In the data rows, the value 128 means zero.
Some points:
[104 206 169 140  68 177 117 136 112 106 168]
[104 144 176  91  92 127 136 149 118 223 114]
[122 130 179 109 121 109  91 109 129 219  86]
[120 117 148 102  33 137 220 157 157 246 118]
[167 125 160  86 150 223 132  67 121  70 151]
[ 95 156 187  86 135 118 116  10 152 116 126]
[157 115 113 146 113 112 136 101  61 192 158]
[121 119 247 146  39 225 169 153 140 190 118]
[125 148 129 105 157 111 127 184 142 195  99]
[118 109 180  90  80 165 192 134 128 199 137]
[114  84  32 126 187 143 154  31 175 153 125]
[ 87 161 177 134 162 122 146 149 113 169 126]
[124  76  80  90 231  81  71  90  86  69 200]
[131  46  99 255 158 162 139  45  73 135 209]
[106 140 121 143 156 143 143 161 144 103 137]
[142 131 189 255 176 102  87 139 189  65 159]
[138 109  73 126  71  86 125 160 138  57  90]
[155 157  56 211 145 103  64 150 166 178 168]
[147 108 160 112 183 147 164 103  95  84 109]
[116 148  85 205 167 162 122 162 131 100 165]
[109  82  73 232 126 112 125 100  97  79 155]
[121 121 158  24  43 168  65 113 120  92 107]
[124  84  94 109 108 240 143 199 104 228 108]
[105 162 139  39  98 118 151 140 148 117 116]
Along one direction, these points spread out more than along any other. Where along it does each point below lie, from 0 to 99? 50 is the average, and the first point above lies past it.
[ 99 173  87  77  77 142 167 103 113 152  86] 61
[141 154 193 189 167  73  85 135 160 121 137] 41
[144 106 124 143 114  90 114 141 107 136 143] 46
[126 146 100 255 130 167  48 106 116 104 154] 30
[124 121 118   0  59 136 165 143 107  81 126] 63
[143  94 139  88 149  71 149  95 156 196 121] 54
[133 146  66 181 137 146 126  97 170  94 139] 35
[142  96 119 141  99  90 104 120 182  24 188] 34
[119 105 176 132 141 152 203  91 143 150 116] 55
[143 178 103 121 116 127  73 143 130   7 112] 38
[135 102 202  74  39 201 119 139 144 121 141] 67
[102  86  73 231 203 139 104 126 104 122 144] 26
[145 106 109  34 136  87 125 177 185 121  87] 56
[141 106 143  93 114 221 153 114  91  59 114] 51
